Here are some rows, each followed by its group. Groups can overlap.
[0.39 -0.67 0.93 1.17 -0.54 -0.24 -0.33 1.32 -0.54 -1.67 -0.69 -1.06 -0.65 -0.21 -0.28 0.49
 -1.62 0.23 -0.74 0.15 -0.66 -1.44 -1.14 -0.72] 1
[-0.83 0.22 0.27 -1.23 -0.38 -0.37 -0.58 -0.84 -0.74 0.36 0.35 -0.60 1.94 -0.01 -0.83 -0.57
 1.45 -0.88 -0.60 -1.23 1.06 0.05 -0.62 2.16] 2
[-1.12 0.08 0.36 -0.84 -0.95 0.11 -0.40 -0.60 -0.70 0.51 0.06 -0.64 1.73 -0.26 -1.08 -0.49
 1.52 -0.80 -0.68 -1.28 0.69 0.21 -0.47 2.24] 3
[-1.06 0.53 0.72 -0.40 1.65 -1.54 -0.77 -0.96 -0.51 -0.59 0.31 -0.62 0.72 0.81 0.23 -0.33
 -0.27 -0.67 -0.34 -1.32 1.21 -0.67 -1.23 0.83] 4
[-1.57 0.30 -0.95 -1.42 -0.82 -0.03 -0.45 -1.14 -1.14 0.49 0.53 -0.59 2.93 -0.21 -0.63 -1.85
 1.78 -1.52 -1.08 0.03 1.10 0.17 1.23 0.24] 3
[-1.49 1.04 -0.19 0.18 0.92 -1.51 -0.71 -0.27 -1.03 -1.07 1.00 -0.19 0.49 1.39 1.02 -0.80
 -1.25 -1.03 -0.17 -0.93 0.62 -0.98 -1.02 -0.19] 5
[-1.22 1.00 -0.84 -1.37 1.34 -1.64 -0.80 -1.70 -1.31 -0.33 1.65 -0.06 2.26 0.88 0.69 -1.52
 0.30 -1.36 -0.42 -0.11 1.68 -0.48 0.39 0.16] 4
[0.16 0.14 -1.00 0.82 -1.37 0.93 0.00 0.67 1.46 0.79 0.03 0.52 -0.67 0.08 1.04 0.78
 0.98 1.18 1.07 0.77 0.18 0.54 0.46 -0.67] 6
[0.20 -0.06 -0.99 0.87 -1.25 0.54 -0.20 0.94 1.55 0.65 0.22 0.87 -0.68 0.25 1.16 0.85
 1.04 1.28 0.97 1.27 0.60 0.40 0.69 -0.78] 3
[0.16 -1.68 -1.00 1.52 1.36 -0.11 -0.78 0.97 1.49 -0.92 0.14 0.66 -0.66 0.18 -0.46 0.83
 -0.41 1.21 -0.02 0.97 0.30 -0.88 -0.46 -0.83] 5
[0.08 -1.62 -0.82 1.76 0.28 -0.58 -0.63 1.45 1.04 -1.26 -0.31 -0.09 -0.64 -0.09 -0.68 0.74
 -0.92 0.93 -0.46 0.03 0.09 -1.08 -1.43 -0.81] 5
[-0.48 0.00 1.78 -0.52 -0.72 0.02 -0.47 -0.14 -0.40 0.43 -0.44 -0.72 0.03 -0.16 -0.84 0.23
 1.24 -0.18 -0.25 -0.31 0.31 0.18 0.05 2.44] 3
[0.88 -1.25 -0.01 1.40 -0.19 0.03 -0.30 1.57 -0.01 -1.78 -0.63 -0.81 -0.65 -0.23 -0.67 0.61
 -1.54 0.47 -0.71 -0.06 -0.81 -1.51 -1.70 -0.80] 1
[-1.43 0.67 -1.02 -2.01 -0.16 -0.75 -0.64 -1.68 -0.68 0.23 1.18 -0.25 2.56 0.21 0.12 -2.38
 1.62 -1.85 -0.96 -0.19 1.67 -0.02 1.20 -0.43] 2
[-0.51 -0.06 0.95 0.00 -1.11 0.19 -0.30 0.17 -0.51 0.57 -0.66 -0.55 -0.43 -0.23 -0.61 0.46
 1.00 0.22 0.04 0.17 0.42 0.29 0.17 1.40] 3
[0.95 0.54 -0.60 -0.11 -1.15 1.59 0.77 -0.16 0.70 0.97 -0.47 0.72 -0.63 -0.20 0.54 0.73
 0.52 0.76 1.13 -0.15 -1.07 1.04 0.02 -0.56] 7
[1.45 0.74 -0.77 -0.13 -0.83 1.74 1.04 0.01 0.97 1.08 -0.32 1.12 -0.69 -0.12 0.87 0.75
 0.35 0.87 1.44 -0.03 -1.43 1.20 0.22 -0.73] 7
[-0.44 -0.47 0.87 0.46 1.61 -1.01 -0.78 -0.10 -0.48 -0.67 -0.67 -1.07 -0.57 -0.22 -0.42 0.52
 -0.36 0.22 -0.45 0.19 0.69 -0.75 -0.66 0.11] 4
[-1.36 -0.02 0.39 -0.62 -1.31 0.55 -0.11 -0.66 -0.69 0.68 -0.24 -0.67 1.32 -0.60 -1.36 -0.48
 1.43 -0.82 -0.73 -1.29 0.24 0.47 -0.33 1.97] 3
[-0.36 0.09 0.18 0.27 -1.42 0.76 0.08 0.01 -0.19 0.79 -0.61 -0.10 -0.57 -0.32 -0.30 0.60
 0.27 0.42 0.44 0.01 -0.02 0.63 0.01 0.44] 6
[-0.13 -0.11 1.67 -0.54 1.27 -0.96 -0.80 -0.77 -0.48 -0.22 -0.56 -1.13 -0.22 -0.05 -0.48 0.32
 0.35 -0.08 -0.34 -0.02 0.95 -0.42 -0.30 1.30] 4
[0.42 0.04 -1.06 1.11 -1.30 0.66 -0.16 1.12 1.64 0.68 0.87 1.85 -0.65 0.65 1.80 0.93
 1.24 1.58 1.27 2.38 0.56 0.45 1.40 -0.87] 3
[-0.65 -0.29 1.42 0.53 1.51 -1.17 -0.77 -0.02 -0.54 -0.81 -0.58 -1.12 -0.48 -0.14 -0.30 0.36
 -0.55 0.07 -0.45 0.13 0.69 -0.82 -0.57 0.26] 5
[-1.13 -0.60 -0.94 -1.54 -1.30 1.28 0.53 -1.81 -1.17 0.96 -0.93 -1.35 0.95 -1.52 -0.36 -1.80
 1.02 -1.52 -1.79 0.02 -0.57 0.94 1.83 -0.29] 6
[0.60 -0.73 -0.68 -0.05 1.01 -0.13 -0.81 -0.15 0.85 -0.12 -0.39 -0.28 -0.65 -0.16 -0.20 0.74
 0.41 0.80 -0.18 -0.12 0.70 -0.37 -0.99 -0.35] 4
[-1.15 0.67 0.04 -0.65 1.61 -1.60 -0.82 -1.18 -0.91 -0.56 0.80 -0.41 1.20 0.88 0.39 -0.68
 -0.17 -0.92 -0.35 -1.14 1.28 -0.64 -0.98 0.69] 4
[2.11 1.83 -0.98 1.16 1.24 1.22 2.39 1.77 1.52 1.29 0.27 2.88 -0.63 0.42 1.50 0.84
 -1.02 1.27 2.85 1.39 -2.08 1.78 1.82 -0.92] 8
[-0.32 0.04 -0.14 0.35 -1.37 0.62 -0.08 0.25 0.07 0.74 -0.60 -0.21 -0.58 -0.25 -0.11 0.60
 0.24 0.55 0.45 -0.12 0.21 0.53 -0.21 0.26] 3
[2.04 1.20 -0.98 0.23 -0.16 1.80 1.56 0.70 1.49 1.14 0.10 1.90 -0.68 0.18 1.52 0.80
 -0.13 1.21 2.16 0.89 -1.93 1.41 1.17 -0.88] 7
[0.76 -0.44 1.33 0.01 1.40 0.68 2.52 0.52 -0.31 1.26 -1.67 -0.37 -0.61 -1.86 -1.66 -0.11
 -0.22 -0.52 -0.66 -1.21 -1.27 1.79 0.71 -0.67] 8
[-0.81 0.14 0.96 -0.87 -0.70 -0.07 -0.47 -0.53 -0.43 0.40 0.07 -0.65 1.24 -0.18 -0.99 -0.23
 1.45 -0.62 -0.54 -1.31 0.75 0.17 -0.63 2.66] 3
[0.48 -0.90 0.49 1.33 -0.56 -0.24 -0.41 1.42 -0.37 -1.65 -0.67 -0.95 -0.63 -0.27 -0.43 0.58
 -1.56 0.36 -0.73 0.09 -0.56 -1.39 -1.35 -0.77] 1
[0.44 -0.94 -0.09 -0.42 1.31 0.53 2.49 0.16 -0.97 1.27 -2.04 -1.14 -0.54 -2.34 -0.49 -0.76
 -0.31 -0.95 -1.47 -1.06 -1.02 1.78 0.91 -0.69] 8
[-0.46 -0.80 -0.90 -1.77 -0.98 1.19 0.94 -1.74 -1.24 1.04 -1.29 -1.46 0.39 -1.84 -0.15 -1.69
 0.52 -1.44 -1.86 -0.03 -0.64 1.11 1.77 -0.40] 7
[-0.19 0.43 1.47 0.74 -0.58 -0.34 -0.39 0.80 -0.26 -1.63 -0.10 -0.90 -0.48 0.45 0.67 -0.06
 -1.84 -0.45 -0.28 -1.09 -0.71 -1.41 -1.62 -0.59] 1
[-0.70 -0.70 -0.91 -1.71 -1.08 1.21 0.78 -1.81 -1.26 1.01 -1.15 -1.38 0.60 -1.75 -0.34 -1.71
 0.69 -1.43 -1.81 -0.02 -0.63 1.06 1.74 -0.37] 7
[-1.82 1.50 -0.95 -0.67 1.57 -1.89 -0.77 -1.26 -1.18 -0.74 2.47 0.39 1.37 1.53 1.56 -1.86
 -0.68 -1.54 -0.16 0.05 1.24 -0.78 0.50 -0.45] 5
[-1.20 1.08 -0.03 0.46 0.01 -1.14 -0.58 0.27 -0.93 -1.32 0.80 -0.23 0.08 1.27 1.10 -0.69
 -1.65 -0.89 -0.07 -1.09 0.02 -1.16 -1.37 -0.42] 5
[-0.78 0.38 1.54 0.80 -0.10 -0.97 -0.59 0.66 -0.31 -1.35 -0.11 -0.95 -0.35 0.39 0.44 0.01
 -1.55 -0.44 -0.31 -0.98 -0.03 -1.19 -1.40 -0.27] 1
[-1.54 -0.14 -0.49 -0.84 -1.38 0.74 0.00 -1.02 -1.22 0.75 -0.27 -0.78 1.82 -0.81 -1.31 -1.07
 1.51 -1.10 -1.06 -0.63 0.11 0.55 0.48 1.01] 6
[-1.17 0.48 -0.82 -1.60 -0.31 -0.49 -0.61 -1.25 -1.32 0.29 0.74 -0.50 3.05 0.04 -0.49 -1.58
 1.60 -1.40 -0.85 -0.08 1.36 0.00 0.79 0.57] 2
[0.41 0.41 -0.97 0.70 -1.42 1.25 0.21 0.41 1.47 0.81 0.07 0.52 -0.67 0.11 1.22 0.82
 0.97 1.19 1.30 0.86 -0.30 0.70 0.62 -0.74] 6
[0.23 0.01 1.80 -0.77 -1.13 0.99 0.75 -0.90 -0.41 1.00 -0.78 -0.16 -0.42 -0.86 -1.47 0.22
 0.38 -0.19 -0.09 -0.31 -0.69 1.04 0.66 0.61] 7
[0.61 -0.42 0.70 -1.20 -0.33 0.74 1.46 -0.78 -0.54 1.18 -1.33 -0.67 -0.32 -1.61 -1.59 -0.38
 0.05 -0.70 -0.93 -1.36 -0.90 1.35 0.28 -0.17] 7
[-1.88 1.63 -0.93 -0.23 1.10 -1.73 -0.71 -0.71 -1.20 -1.00 2.45 0.46 0.85 1.77 1.71 -1.80
 -1.24 -1.49 -0.02 0.03 0.78 -0.92 0.36 -0.51] 5
[0.05 -0.19 -0.56 0.24 -0.88 0.06 -0.40 0.54 0.58 0.49 -0.50 -0.43 -0.63 -0.21 0.03 0.71
 0.56 0.74 0.38 -0.20 0.73 0.20 -0.57 0.00] 3
[0.64 -1.55 -1.00 0.93 1.58 -0.66 -0.83 0.48 1.61 -0.50 0.52 1.26 -0.69 0.41 0.00 0.90
 0.02 1.41 0.29 1.85 0.86 -0.60 0.34 -0.85] 4
[0.88 -0.21 1.59 -0.75 0.18 0.98 1.76 -0.16 -0.29 1.21 -1.29 -0.26 -0.52 -1.43 -1.83 -0.02
 0.07 -0.45 -0.45 -0.98 -1.26 1.51 0.58 -0.32] 8
[0.67 0.21 1.04 -0.61 -1.03 1.29 0.89 -0.59 -0.52 1.04 -0.72 0.21 -0.58 -0.65 -0.86 0.46
 0.33 0.19 0.37 0.17 -1.00 1.10 0.79 0.11] 7
[0.13 -0.78 -0.54 -1.58 -0.50 0.72 1.33 -1.27 -1.23 1.10 -1.52 -1.20 -0.02 -1.95 -0.67 -1.14
 0.11 -1.13 -1.55 -0.61 -0.17 1.29 1.09 -0.36] 7
[0.22 -0.28 -0.44 0.02 -0.60 -0.03 -0.49 0.38 0.45 0.38 -0.52 -0.58 -0.63 -0.23 -0.10 0.68
 0.68 0.67 0.20 -0.20 0.80 0.10 -0.63 0.11] 2
[0.77 -1.38 -0.24 1.50 -0.50 -0.11 -0.32 1.62 0.16 -1.75 -0.59 -0.74 -0.64 -0.23 -0.74 0.62
 -1.47 0.61 -0.70 -0.14 -0.62 -1.46 -1.75 -0.78] 1
[0.64 -0.28 1.21 -1.18 -0.53 0.85 1.32 -0.81 -0.36 1.11 -1.18 -0.45 -0.36 -1.39 -1.78 -0.16
 0.13 -0.57 -0.66 -1.24 -0.94 1.30 0.30 0.03] 7
[-0.40 0.30 1.62 0.84 -0.54 -0.62 -0.47 0.87 -0.29 -1.55 -0.19 -0.99 -0.47 0.31 0.49 0.06
 -1.73 -0.39 -0.35 -0.88 -0.44 -1.30 -1.44 -0.49] 1
[0.53 -0.57 0.27 -1.27 -0.23 0.62 1.49 -0.79 -0.73 1.16 -1.46 -0.83 -0.27 -1.76 -1.35 -0.56
 -0.01 -0.82 -1.12 -1.27 -0.84 1.39 0.40 -0.27] 7
[-0.79 0.19 0.47 -1.12 -0.45 -0.29 -0.51 -0.75 -0.64 0.37 0.30 -0.61 1.71 -0.07 -0.87 -0.46
 1.43 -0.78 -0.55 -1.33 0.98 0.05 -0.68 2.31] 2
[-0.96 0.64 0.02 -0.98 1.43 -1.52 -0.79 -1.37 -0.93 -0.37 0.79 -0.44 1.45 0.76 0.21 -0.67
 0.18 -0.94 -0.37 -1.12 1.44 -0.52 -0.89 0.98] 4
[0.91 -1.47 -0.32 1.49 -0.36 -0.04 -0.26 1.61 0.29 -1.74 -0.55 -0.60 -0.65 -0.24 -0.79 0.66
 -1.47 0.62 -0.64 -0.14 -0.71 -1.48 -1.82 -0.86] 1
[1.70 0.85 -0.71 -0.11 -0.45 1.75 1.36 0.27 0.88 1.16 -0.36 1.35 -0.67 -0.13 0.88 0.75
 0.05 0.85 1.61 -0.07 -1.73 1.34 0.33 -0.74] 7
[0.24 0.21 -0.97 0.89 -1.40 1.04 0.06 0.61 1.48 0.83 0.18 0.72 -0.65 0.14 1.23 0.86
 1.07 1.24 1.20 1.10 0.01 0.60 0.75 -0.75] 6
[0.47 -0.71 -0.51 -0.05 1.13 -0.18 -0.78 -0.23 0.54 -0.20 -0.51 -0.50 -0.64 -0.22 -0.31 0.67
 0.36 0.71 -0.21 -0.20 0.51 -0.43 -1.03 -0.23] 4
[0.71 0.52 -1.04 0.91 -1.40 1.43 0.30 0.59 1.60 0.87 0.75 1.68 -0.66 0.59 1.92 0.89
 1.12 1.53 1.69 2.28 -0.43 0.73 1.60 -0.89] 6
[1.04 -1.30 -1.03 0.47 1.11 -0.76 -0.76 0.33 1.59 -0.18 0.68 1.53 -0.68 0.52 0.43 0.89
 0.12 1.45 0.43 2.13 1.26 -0.40 0.64 -0.86] 4
[0.09 -0.72 -0.15 0.23 1.54 -0.65 -0.77 -0.18 0.10 -0.46 -0.59 -0.76 -0.60 -0.25 -0.42 0.63
 0.07 0.59 -0.40 -0.13 0.38 -0.57 -1.09 -0.11] 4
[0.46 -1.48 -0.99 1.02 1.65 -0.46 -0.79 0.49 1.50 -0.59 0.28 0.86 -0.66 0.23 -0.15 0.86
 -0.02 1.26 0.08 1.28 0.68 -0.64 -0.06 -0.86] 4
[0.48 -1.31 -0.95 0.82 1.60 -0.39 -0.83 0.33 1.48 -0.50 0.06 0.58 -0.68 0.11 -0.17 0.84
 0.00 1.20 -0.09 0.90 0.72 -0.62 -0.33 -0.77] 4
[-0.03 -0.26 1.07 -1.14 -1.04 0.43 0.84 -1.23 -0.37 1.06 -0.95 -0.58 -0.05 -1.15 -1.66 -0.24
 0.49 -0.60 -0.67 -1.27 -0.52 1.04 0.11 0.60] 7
[0.07 -0.42 1.39 1.18 -0.60 -0.41 -0.43 1.22 -0.50 -1.60 -0.59 -1.15 -0.61 -0.13 -0.11 0.38
 -1.63 0.08 -0.65 0.13 -0.54 -1.35 -0.99 -0.63] 1
[0.48 -1.80 -0.81 1.77 -0.43 -0.35 -0.51 1.80 1.10 -1.49 -0.28 -0.02 -0.65 -0.12 -0.84 0.80
 -1.14 0.94 -0.38 0.10 -0.18 -1.28 -1.48 -0.81] 1
[0.85 -1.25 -1.02 0.48 1.29 -0.69 -0.79 0.24 1.56 -0.30 0.37 1.06 -0.65 0.32 0.18 0.84
 0.18 1.35 0.14 1.59 1.07 -0.45 0.26 -0.82] 4
[-0.37 -0.01 1.77 -0.41 -1.37 0.70 0.41 -0.73 -0.40 0.93 -0.64 -0.29 -0.30 -0.67 -1.30 0.25
 0.63 -0.15 -0.10 -0.27 -0.32 0.79 0.56 1.17] 6
[0.14 -0.74 0.83 1.29 -0.55 -0.48 -0.45 1.33 -0.47 -1.53 -0.67 -1.06 -0.63 -0.26 -0.33 0.52
 -1.52 0.25 -0.77 0.18 -0.40 -1.33 -1.15 -0.68] 1
[0.35 -0.35 -0.65 0.04 -0.52 -0.13 -0.53 0.43 0.71 0.37 -0.42 -0.32 -0.62 -0.18 0.03 0.73
 0.59 0.76 0.22 -0.18 0.88 0.07 -0.69 -0.08] 2
[-0.06 -0.05 1.65 -0.80 0.08 -0.41 -0.64 -0.47 -0.46 0.18 -0.53 -0.84 -0.13 -0.03 -0.66 0.30
 1.01 -0.09 -0.23 -0.05 0.62 -0.08 -0.05 2.04] 2
[-1.25 1.04 -0.97 -1.74 1.10 -1.58 -0.78 -1.88 -1.09 -0.20 1.68 0.00 2.45 0.87 0.76 -1.93
 0.66 -1.56 -0.53 0.03 1.80 -0.41 0.85 -0.14] 4
[1.12 0.69 -0.90 0.12 -1.11 1.69 0.75 0.05 1.34 1.04 -0.09 1.01 -0.69 0.00 1.19 0.82
 0.63 1.03 1.50 0.43 -1.13 1.03 0.51 -0.76] 7
Which 3 groups are nearest to each row below, nearest first, going by the average distance to the group's rows?
[0.13 -1.62 -0.79 1.77 0.21 -0.52 -0.63 1.48 1.03 -1.30 -0.30 -0.09 -0.68 -0.10 -0.71 0.77
 -0.99 0.90 -0.45 0.01 0.04 -1.15 -1.43 -0.83] -> 1 5 4
[-1.52 2.14 -0.98 -0.02 -0.29 -1.10 -0.54 -0.13 -1.06 -1.42 2.76 0.88 0.11 2.37 1.95 -1.95
 -2.01 -1.61 0.34 0.04 -0.21 -1.24 0.19 -0.80] -> 5 4 1
[1.78 1.07 -1.04 0.21 -0.86 2.01 1.06 0.38 1.58 1.07 0.44 1.64 -0.66 0.36 1.73 0.88
 0.38 1.39 2.15 1.67 -1.67 1.17 1.55 -0.87] -> 6 7 8
[-2.10 -0.12 -0.99 -1.26 -1.32 0.85 -0.05 -1.37 -0.75 0.66 -0.04 -1.00 1.95 -0.90 -0.49 -2.27
 1.83 -1.75 -1.64 -0.10 0.30 0.53 1.65 -0.39] -> 2 3 6
[-1.01 0.30 1.44 0.12 1.57 -1.46 -0.75 -0.47 -0.29 -0.74 -0.07 -0.87 0.14 0.42 0.10 -0.07
 -0.59 -0.46 -0.34 -1.09 0.90 -0.81 -1.16 0.62] -> 4 5 1
[0.59 0.47 -1.00 0.89 -1.41 1.42 0.24 0.54 1.55 0.86 0.56 1.35 -0.68 0.46 1.73 0.87
 1.10 1.42 1.60 1.91 -0.34 0.74 1.34 -0.88] -> 6 3 7
Which 4 groups are nearest to each row below, nearest first, going by the distance to the centre of the group?
[-0.64 0.48 0.23 -1.31 0.93 -1.20 -0.74 -1.41 -0.79 -0.11 0.66 -0.52 1.72 0.45 -0.20 -0.58
 0.71 -0.90 -0.45 -1.22 1.41 -0.35 -0.86 1.51] -> 2 4 3 5
[1.11 -2.70 -1.04 2.13 -0.61 -0.12 -0.43 2.21 1.57 -1.61 0.54 1.34 -0.66 0.41 -0.83 0.91
 -1.01 1.42 0.31 1.85 -0.10 -1.37 -0.20 -0.94] -> 1 4 5 6
[0.06 -0.22 -0.46 0.18 -0.86 0.06 -0.42 0.47 0.41 0.50 -0.56 -0.53 -0.65 -0.23 -0.07 0.69
 0.64 0.70 0.31 -0.20 0.71 0.21 -0.61 0.10] -> 3 6 4 2
[-0.84 0.04 1.40 -0.69 -0.85 0.07 -0.45 -0.37 -0.32 0.50 -0.05 -0.60 0.79 -0.22 -1.01 -0.05
 1.40 -0.45 -0.47 -1.10 0.52 0.19 -0.46 2.73] -> 2 3 6 4
Which 3 groups are nearest to each row below, nearest first, going by the distance to the centre of the group?
[-1.31 0.72 0.53 0.33 1.00 -1.44 -0.72 -0.15 -0.59 -1.04 0.46 -0.53 0.26 0.91 0.63 -0.44
 -1.10 -0.79 -0.24 -1.32 0.63 -0.92 -1.44 0.11] -> 5 4 1
Which 4 groups are nearest to each row below, nearest first, going by the average distance to the group's rows?
[-1.23 1.04 -0.98 -1.92 0.89 -1.49 -0.77 -1.97 -0.92 -0.11 1.68 0.00 2.48 0.73 0.71 -2.18
 0.83 -1.65 -0.66 -0.02 1.85 -0.32 0.95 -0.27] -> 2 4 5 3
[0.01 -0.12 1.65 -0.82 0.55 -0.61 -0.73 -0.70 -0.48 0.04 -0.53 -0.95 -0.16 -0.04 -0.60 0.32
 0.80 -0.10 -0.30 -0.05 0.81 -0.27 -0.12 1.88] -> 2 3 4 1
[-0.74 0.52 0.11 -1.30 1.00 -1.23 -0.76 -1.41 -0.88 -0.14 0.76 -0.50 1.75 0.50 -0.12 -0.67
 0.64 -0.90 -0.45 -1.15 1.49 -0.38 -0.80 1.37] -> 2 4 3 5
[-1.41 1.13 -0.83 -1.01 1.60 -1.77 -0.82 -1.50 -1.32 -0.49 1.81 0.01 1.83 1.09 0.95 -1.46
 -0.08 -1.33 -0.31 -0.18 1.54 -0.62 0.24 0.05] -> 5 4 2 3
[-0.05 -1.37 -0.85 1.34 1.38 -0.52 -0.75 0.80 1.14 -0.90 -0.23 -0.03 -0.66 -0.10 -0.53 0.75
 -0.45 0.93 -0.35 0.08 0.12 -0.85 -1.17 -0.74] -> 1 4 5 3
[1.86 -3.24 -1.05 2.15 0.17 0.16 -0.21 2.28 1.59 -1.85 0.82 1.81 -0.67 0.66 -0.81 0.92
 -1.06 1.55 0.61 2.36 -0.35 -1.62 -0.10 -0.93] -> 1 4 5 6
[-0.36 -0.04 1.71 -0.60 -0.56 -0.08 -0.52 -0.19 -0.45 0.42 -0.50 -0.72 -0.03 -0.09 -0.77 0.27
 1.18 -0.13 -0.24 -0.17 0.33 0.11 0.08 2.34] -> 3 2 6 4
[-0.14 0.00 -0.69 0.55 -1.29 0.54 -0.19 0.58 0.79 0.63 -0.40 -0.30 -0.64 -0.21 0.27 0.74
 0.60 0.83 0.61 -0.13 0.46 0.40 -0.36 -0.19] -> 6 3 2 7
[-1.38 0.91 -0.32 -0.48 1.63 -1.67 -0.82 -1.07 -1.10 -0.68 1.07 -0.25 1.20 1.08 0.70 -0.91
 -0.45 -1.06 -0.31 -0.86 1.26 -0.74 -0.72 0.28] -> 5 4 2 3
[-0.06 -0.23 1.38 -0.53 1.16 -0.85 -0.80 -0.71 -0.54 -0.20 -0.59 -1.13 -0.36 -0.10 -0.48 0.38
 0.43 0.03 -0.33 0.11 0.83 -0.41 -0.22 1.18] -> 4 2 3 1
[-1.46 1.63 -0.79 0.16 0.04 -1.25 -0.61 -0.06 -1.29 -1.32 1.88 0.36 0.31 1.99 1.61 -1.43
 -1.76 -1.30 0.11 -0.20 0.06 -1.15 -0.21 -0.57] -> 5 4 1 2
[0.34 0.11 1.50 -0.61 -1.19 1.07 0.74 -0.75 -0.53 0.99 -0.72 0.03 -0.51 -0.68 -1.13 0.39
 0.25 0.04 0.13 0.09 -0.76 1.01 0.85 0.44] -> 7 6 3 8
Which 4 groups are nearest to each row below, nearest first, going by the distance to the group's nearest row?
[0.72 -0.39 -1.02 0.73 -0.83 -0.06 -0.45 1.08 1.60 0.47 0.73 1.70 -0.63 0.56 1.34 0.93
 0.96 1.55 0.79 2.23 1.09 0.18 1.18 -0.84] -> 3 6 4 7
[-2.03 1.85 -0.99 -0.43 1.19 -1.81 -0.75 -0.95 -0.88 -0.95 2.96 0.71 0.83 1.90 2.08 -2.14
 -1.16 -1.70 0.03 -0.02 0.91 -0.91 0.55 -0.66] -> 5 4 2 1
[-0.42 0.25 0.97 -1.26 0.46 -0.88 -0.72 -1.07 -0.45 0.03 0.18 -0.67 1.16 0.23 -0.51 -0.24
 0.99 -0.64 -0.43 -1.31 1.28 -0.23 -0.90 2.17] -> 2 3 4 5
[-0.53 0.07 1.64 -0.83 -0.49 -0.18 -0.54 -0.45 -0.30 0.38 -0.20 -0.68 0.57 -0.15 -0.88 -0.01
 1.29 -0.42 -0.40 -0.91 0.70 0.05 -0.41 2.72] -> 3 2 4 6
[-1.08 0.66 0.23 -0.60 1.61 -1.58 -0.81 -1.10 -0.83 -0.52 0.65 -0.45 1.14 0.86 0.32 -0.59
 -0.18 -0.83 -0.33 -1.23 1.32 -0.65 -1.08 0.77] -> 4 5 2 1
[-0.95 0.66 -0.79 -1.76 0.38 -1.02 -0.70 -1.56 -1.28 0.07 1.07 -0.33 2.90 0.37 -0.09 -1.44
 1.22 -1.36 -0.66 -0.17 1.64 -0.17 0.54 0.60] -> 2 4 3 6
[-0.35 -0.13 1.38 -0.80 -1.27 0.31 0.57 -1.07 -0.32 0.99 -0.75 -0.52 -0.02 -0.94 -1.63 -0.11
 0.69 -0.50 -0.53 -1.15 -0.36 0.92 0.09 1.07] -> 7 6 3 8
[-0.18 0.06 1.76 -0.97 0.75 -0.85 -0.74 -0.90 -0.34 -0.09 -0.32 -0.87 0.22 0.20 -0.49 0.11
 0.78 -0.30 -0.35 -0.63 1.04 -0.27 -0.45 2.06] -> 2 4 3 5
